which system made each run:
In the rows, zero is written as 128.
run 1, q_590 (9 x 28):
[[135 123 111 190  43  53 122 134  91  98 125  64 123 115 129  97 127 115
  116 196 107 134 136 151 111 157 107 120]
 [119 107 124 175  45  53 117 152 118  99 122  53 104 121 132 116 116 130
  107 182 109 121 126 142 123 135 110 141]
 [112  94 131 163  57  53 118 171 134 111 118  55  99 120 145 119  97 140
  102 165 115 111 129 140 128 105 115 157]
 [ 98  92 132 147  79  64 115 175 148 122 114  61  94 118 148 135  88 145
   97 138 122  98 129 128 135  91 131 162]
 [ 90  94 145 127 101  82 122 177 162 134 116  73  96 116 152 146  79 144
   93 117 119  82 135 119 137  70 134 163]
 [ 84  98 157 113 132 111 117 169 178 145 121  91  97 112 154 158  80 143
   90  86 123  74 130 111 134  59 143 161]
 [ 77 106 168  95 150 139 117 155 182 148 124 113 103 112 147 168  85 140
   97  68 117  70 133  99 136  51 148 159]
 [ 85 117 173  76 168 167 130 138 182 150 127 146 110 119 138 177  94 135
  111  54 123  82 127  98 140  57 154 159]
 [106 135 158  69 191 191 151 132 170 156 122 180 126 134 121 173 111 136
  130  47 134 101 123  98 146  78 162 156]]
run 2, q_401 (9 x 28):
[[137 150 114 143 170 120 132 172 153 115 116 100  83 170 158 161 113 118
  104 121 196  92 132 138  85  79 121 157]
 [120 132 119 137 173 123 123 180 159 122 119 107  83 174 168 167 118 121
  107 120 192 103 131 140  94  79 124 153]
 [112 113 132 123 176 128 116 177 153 128 120 121  89 176 174 165 123 123
  118 116 195 115 134 140 102  83 125 149]
 [100 103 125 109 177 134 114 183 155 144 119 137 100 173 176 159 126 132
  123 110 193 131 127 140 115  95 133 143]
 [105  97 124 103 190 144 105 177 157 152 116 156 112 164 175 149 123 137
  135 108 187 142 132 144 126 109 138 135]
 [105  87 124  98 191 158 101 161 154 164 119 178 132 151 170 144 125 141
  147 103 181 149 131 138 136 116 139 121]
 [114  92 126  93 199 168 102 146 149 168 120 190 144 143 161 134 123 151
  151  97 173 144 123 132 140 123 137 117]
 [122 100 122  85 203 176 106 123 146 172 118 198 153 130 153 123 121 147
  160  91 159 139 122 125 147 130 138 107]
 [135 111 118  82 201 183 114 108 142 176 120 206 160 123 138 114 119 145
  168  91 145 137 117 121 152 131 136 104]]
run 3, q_120 (9 x 28):
[[122 130 146  85 148 157 120 116 168 149 132 141 138  96 112 129  81 150
  124  66  98  78 122  90 162  79 141 154]
 [117 126 151  86 150 153 113 129 178 151 129 124 124 105 121 134  84 146
  117  73 105  72 126  94 153  65 140 154]
 [116 126 146  96 147 142 118 141 177 145 126 115 110 116 132 142  74 145
  111  79 117  67 121  98 142  59 133 162]
 [118 122 136 106 143 133 125 147 178 140 125 105 101 125 137 149  77 144
  105  89 130  70 125 104 137  59 131 167]
 [125 128 130 117 141 124 123 152 176 130 115  98  89 135 134 151  73 138
  105  99 140  74 123 111 129  57 124 164]
 [131 132 120 128 132 113 128 152 167 124 113  90  81 145 138 149  77 139
  103 113 149  78 122 119 118  62 117 169]
 [142 149 108 144 127 111 133 147 162 109 114  88  80 152 135 144  80 137
  101 128 155  82 121 125 103  73 112 166]
 [157 159 100 157 124 104 140 150 142 108 113  85  86 152 131 140  91 128
  107 144 160  87 121 133  95  82 109 158]
 [172 171  90 169 118  98 149 140 126 103 112  83  87 153 128 128 101 117
  112 151 158  91 123 139  88  98 106 145]]
run 4, q_81 (9 x 28):
[[ 55 102 193 109  75 109 135 147 135 136 142  92 126  82 123 160 128 112
   86  86  58 107 144 110 145 105 172 142]
 [ 56  90 193 109  74 118 143 143 131 133 130 122 138  91 124 166 134 113
  102  94  67 124 138 117 153 124 174 142]
 [ 66  76 182 114  79 124 134 135 126 132 132 142 152  94 124 157 144 127
  118 105  78 148 135 127 154 148 167 135]
 [ 85  84 164 130  90 118 136 132 103 131 125 148 165  95 132 139 162 119
  127 127  92 158 138 138 145 179 164 112]
 [100  93 140 146 100 117 134 121  84 135 127 147 170 101 134 120 174 113
  139 147 109 172 138 149 133 197 150  92]
 [122 107 126 150 108 122 126 115  79 123 129 152 167 115 133 107 180 115
  149 165 120 183 134 151 128 205 136  84]
 [147 127 114 155 112 125 128 107  75 112 129 156 164 134 126 102 179 118
  158 179 135 187 132 154 123 209 123  88]
 [173 146  93 158 121 130 138 101  79 101 127 156 156 148 115 102 172 120
  162 183 148 185 127 157 111 197 112 101]
 [196 170  79 165 133 140 153 102  84 105 118 159 142 166 109 102 155 117
  159 182 164 170 119 155 107 184 108 112]]
run 5, q_33 (9 x 28):
[[135 176 132  84 201 198 172 129 147 150 122 185 133 143 108 164 124 116
  131  58 145 103 124 112 128  96 168 146]
 [146 194 128  91 191 191 188 119 137 145 122 180 129 142  95 164 132 109
  126  60 136 107 126 115 116  94 166 141]
 [153 212 122 101 181 187 204 116 129 140 123 169 124 150  87 170 134  99
  118  68 125 110 126 116 112 100 161 141]
 [157 215 126 117 163 174 218 113 117 132 123 156 119 148  79 170 141  92
  115  85 125 115 123 121 104 107 157 137]
 [151 220 119 130 145 163 214 119 105 119 119 142 115 147  79 170 151  85
  112 101 121 117 124 129  98 112 151 137]
 [157 211 117 144 123 140 213 124  93 108 122 131 117 150  84 158 152  76
  113 119 117 126 134 139  95 131 156 135]
 [151 203 113 155 100 119 207 137  84 102 120 117 122 147  90 149 161  76
  113 135 115 136 136 147  95 144 154 132]
 [145 183 114 171  83  99 195 143  75  96 118 112 124 148 101 142 162  78
  119 152 124 140 135 158  96 156 154 126]
 [143 156 108 179  80  92 176 146  76  97 116 113 133 136 118 131 163  90
  124 169 121 153 135 165  98 174 145 121]]
run 6, q_226 (9 x 28):
[[163 202 114 142 160 135 177 145 142 105 126  97  82 163 121 168 117 103
   97 105 162  77 130 124  82  71 131 165]
 [160 194 113 146 136 125 162 139 148 103 121  89  81 154 108 152  99 117
   94 116 149  80 123 120  94  70 122 166]
 [159 177 109 145 113 113 163 138 148 109 115  82  85 146 105 141  88 125
  101 119 131  82 120 117 110  71 116 167]
 [158 157 109 141  98 102 152 134 146 117 113  84  95 128 109 120  78 137
  106 127 116  78 119 116 126  78 111 161]
 [154 137 117 137  93  92 139 127 142 123 118  82 107 115 111 109  81 149
  118 135 103  78 114 111 142  89 104 155]
 [143 111 120 136  91  89 126 122 131 137 117  89 119  96 118  90  90 159
  123 141  92  89 111 107 150 104 101 140]
 [133  91 128 133  88  87 106 115 133 143 124  93 139  77 122  82  99 175
  128 145  85 100 112 109 165 123  97 126]
 [118  70 132 131  89  92  84 105 129 152 129 108 162  67 129  71 102 181
  136 149  76 125 118 107 174 151 109 119]
 [108  54 129 126  89  99  74 110 122 161 131 129 179  68 136  68 111 174
  148 148  79 146 127 119 181 171 117 108]]

runs to name:
run 7 (5 x 28):
[[111 112 130 166  48  56 131 165 131 102 119  53  94 122 134 131  99 129
   95 156 105 106 133 135 123 106 125 157]
 [ 94 105 136 156  65  61 123 177 144 116 116  54  87 120 139 142  92 131
   90 139 110  95 130 129 123  89 134 165]
 [ 86 106 143 136  87  75 126 181 159 129 119  65  90 117 146 150  88 137
   86 115 117  88 134 123 128  72 141 167]
 [ 76 106 156 120 114 100 122 178 167 140 122  80  90 115 148 168  83 132
   84  91 120  74 133 118 127  64 145 166]
 [ 73 108 169 104 138 124 117 166 174 140 127 101  96 113 150 178  89 130
   89  71 117  74 136 105 130  54 152 170]]
  q_590
run 8 (5 x 28):
[[187 208  89 139 189 149 174 144 129 114 114 135  96 185 125 148 117  98
  123 116 188  96 123 139  82  79 128 145]
 [186 205  82 149 164 132 158 145 131 109 115 108  92 170 128 134 107 108
  116 129 179  78 128 134  86  84 118 146]
 [180 187  86 157 140 114 153 140 135 108 113  97  94 154 121 124  94 117
  114 134 164  85 123 131  97  86 112 150]
 [174 166  96 155 116 103 141 131 140 112 108  91  92 144 119 115  83 129
  118 149 147  89 119 128 108  88 102 149]
 [163 140  94 153 100  92 130 127 136 118 114  86  97 131 121 104  82 142
  120 156 130  95 111 122 124 103  96 142]]
  q_226
run 9 (5 x 28):
[[ 79  98 167 101 147 148 126 153 129 143 130 168 155 125 150 163 156 115
  121  93 131 141 145 134 136 141 178 127]
 [ 81  88 155 123 152 139 110 150 115 145 129 164 157 125 163 145 164 118
  134 118 143 167 139 151 130 166 158 105]
 [ 96  81 138 133 147 132  97 139 110 139 126 164 162 130 168 132 165 125
  146 142 157 180 141 155 125 188 142  97]
 [120  80 124 145 144 129  92 129 105 120 128 169 161 141 168 120 164 130
  159 164 166 184 134 162 128 196 129  96]
 [146  91 109 153 137 123  97 126 100 115 123 165 157 152 159 101 161 134
  169 183 176 186 127 162 124 196 115 103]]
  q_81
run 10 (5 x 28):
[[136 126  95 198  74  55 122 151  91 101 122  76 114 137 152 105 147 110
  119 206 147 152 134 168  97 167 108 112]
 [127 102 104 186  73  50 101 160 107 102 118  64  97 137 156 113 121 126
  109 193 146 137 136 159 106 143  98 123]
 [114  90 115 166  78  64  97 161 136 108 122  62  87 139 159 121 101 141
  107 172 147 126 125 145 119 114  97 142]
 [112  89 116 149 103  77 100 169 158 120 116  72  86 138 160 128  86 154
  109 149 148 108 122 130 122  91 104 155]
 [109  96 126 127 126 100  99 166 170 132 114  87  89 132 158 137  76 160
  105 124 147  90 121 121 131  74 112 160]]
  q_590
run 11 (5 x 28):
[[125 167 133 155 125 106 157 178 141  90 130  75  79 166 137 178 134  96
   87 127 161  97 141 136  78  84 140 168]
 [120 163 135 154 109  98 155 167 145  95 130  65  74 154 127 176 116 106
   76 120 142  93 139 129  90  82 136 175]
 [116 159 133 154  95  93 159 160 144 105 122  63  75 139 121 169 101 111
   78 118 127  89 132 125 102  75 136 171]
 [115 146 129 147  83  83 159 158 143 115 118  65  79 123 120 153  88 118
   82 122 110  85 128 123 113  79 135 166]
 [111 137 138 139  80  84 153 150 142 127 118  67  94 106 118 142  84 132
   87 118  91  80 123 118 127  76 133 160]]
  q_226
run 12 (5 x 28):
[[130 116 109 160  99  80 114 159 153 111 116  71  79 147 151 134  88 140
  108 153 153 104 125 141 111  96 102 157]
 [113  90 114 161 105  72  89 170 145 112 120  68  81 149 170 127 100 136
  107 169 163 125 132 144 109 110 102 144]
 [103  79 114 164 119  74  78 176 135 120 122  83  96 149 191 125 121 133
  115 174 179 139 134 157 106 124 105 127]
 [110  71 108 153 138  89  82 181 124 126 112 117 108 159 195 123 133 134
  136 171 194 157 132 169 116 140 114 116]
 [116  68 106 144 148 110  86 174 126 134 115 147 126 165 194 128 136 140
  151 163 197 170 132 168 122 156 125 117]]
  q_401
